One turn sends every row of this set to another row. A few are shown first. Where does it send the rows asked after them?
fimoz: [ 24  -1 -11   9 -11 -13   0  -3   7  -3  -8 -30  -9  -1   5  14  -7   5
 -29   1  16  14 -19 -19   3   8  -1  -1  -5  -7   8   1  -5 -15 -14]
sev: [ -2 -10  -7  -4 -14  11   4 -16   5 -15   4  -8  -3 -13  11 -12   6   2
  -3  -7   5  18  -6   8 -17  -5   0  -2   1  20   8 -12 -20 -15  -9]
solag: [ 25   1 -11   8 -12 -13  -1  -5   9  -6 -10 -30  -8   0   8  16 -10   6
 -27  -1  18  13 -17 -17   2   6   0   1  -5  -9   7   1  -6 -17 -13]
fipav: [ 15  -9  13  28   0 -17   1  13  20  -7 -17  -4 -17 -13  21   1  -3   3
 -15  10  15 -15 -20   1 -28  17  11  -2 -20  26  10   1  -5   1  10]
Ton: [ -2 -10  -8  -6 -14  10   4 -16   5 -17   1  -9  -2 -11  12 -10   4   4
  -3  -7   4  18  -7   8 -17  -6   1  -1   0  19   7 -12 -20 -15  -7]
dobu: [ 17  -7  11  28   0 -18   1  12  20 -10 -19  -4 -16 -13  25   3  -6   5
 -15   8  16 -15 -18   3 -29  15  14   1 -20  23   9   1  -7   0  12]
Zita: [  5 -50   3   2  -1  -5   3  -2   4 -17  12 -11 -10 -10  23  27  -8   5
 -14  -6  10  -1 -11   3 -17   3  12  -2  -6  27 -16  -8 -11 -17 -10]
Gofi: [  1  -9  -9  -2 -13  10   5 -17   7 -18   2  -6  -5 -13  15 -10   4   4
  -3 -10   6  19  -4  10 -21  -7   2   0   2  18   7 -10 -20 -16  -8]
gefe: [  8 -14   9  35  12  -6   0  -6  32 -10 -14  -2  12   3   6   3 -20  10
 -23   5   9   3   7   7 -18   5   7  -5  -4   1   7  -9  15   0  -8]
Sevub: [  4 -50   4   4  -2  -4   4  -2   4 -16  13 -11 -11 -11  22  26  -6   5
 -15  -6  11  -1 -11   2 -18   4  11  -4  -7  27 -16  -7  -9 -18 -11]
razas: [ 12 -11  14  23  -1 -16   1  13  18  -8 -18  -7 -14 -12  20   1  -4   2
 -16  12  12 -16 -22   0 -25  17  13  -2 -22  26  10   0  -7   2  11]
med: [  1 -17  12  23  11  -5  -1  -7  29 -12 -18  -9  17   7   4   5 -23   8
 -24  11   4  -1   2   4 -10   7   8  -6  -9   3  10 -12  11   3  -5]
Neto: [ 25  -1 -10  12 -12 -13  -1  -3   8  -1  -6 -28 -10  -2   4  13  -6   4
 -30   0  17  14 -18 -19   0   7  -2  -3  -4  -6   7   2  -4 -16 -16]
nipa: [  0  -9  -9   0 -14  11   5 -16   6 -16   4  -6  -4 -13  12 -12   6   3
  -2  -9   6  20  -5   9 -19  -6   0  -1   1  19   7  -9 -19 -16  -9]
zuti: [  6 -13  10  28  12  -6   0  -8  30 -14 -19  -5  15   6   7   6 -24  10
 -22   7   7   0   6   7 -15   5   8  -2  -7  -1   7 -10  12   0  -4]
mano: [ -1  -8  -9  -5 -14  10   6 -17   5 -19   1  -8  -3 -12  15  -9   2   4
  -3  -9   5  18  -5  10 -18  -8   2   1   1  18   6 -11 -20 -16  -6]
Tamul: [  5 -50   3   6  -2  -4   3  -2   4 -16  14  -9 -12 -13  22  26  -5   6
 -15  -6  12   0 -10   2 -20   3  11  -3  -6  28 -17  -6  -9 -18 -12]
Sosi: [ 27   0 -12  14 -12 -13   0  -4   9  -3  -6 -26 -11  -3   6  14  -7   5
 -28  -2  19  15 -16 -18  -1   6  -1  -1  -3  -8   7   2  -3 -17 -16]
lum: [  5 -18  12  35  11  -3  -1  -5  30  -7 -11  -4  12   2   1   0 -16   8
 -25   9   7   2   3   4 -16   8   6  -9  -6   4   9  -8  16   2 -10]
nop: [ 27   1 -13  13 -11 -14  -1  -5   9  -5  -8 -27 -10  -2   8  15  -9   7
 -27  -3  19  15 -15 -16  -1   6   0   1  -3 -10   6   2  -5 -17 -13]
Gime: [ 12  -9  13  20   0 -18   0  12  18 -10 -21  -8 -12 -10  22   3  -7   3
 -14  12  13 -18 -21   2 -25  16  14   1 -23  24  10  -1  -9   2  14]
sos: [  0 -19  13  28  10  -2   0  -5  28  -6 -13  -8  15   5   0   1 -18   6
 -25  12   5   0  -1   3 -10   8   6  -9  -8   4  10 -11  13   3  -8]
Zupa: [  6 -49   2   6  -2  -6   2  -3   6 -18  14  -8 -13 -13  24  27  -7   6
 -15  -9  12   0  -9   3 -20   2  12  -2  -5  27 -17  -7  -9 -18 -11]
fule: [  6 -49   2   5  -2  -6   4  -3   6 -19  12  -9 -11 -11  25  27  -8   6
 -15  -7  11  -1  -9   3 -20   2  12  -2  -6  26 -17  -7 -11 -17 -10]
pap: [ 15  -7  12  23   0 -20   1  12  20 -13 -22  -7 -15 -11  26   4  -8   5
 -13   9  14 -16 -19   3 -27  15  14   2 -21  22   9   0  -8   0  14]

Zita -> Zupa
Sosi -> fimoz
Where do these go?
dobu -> razas
sos -> zuti

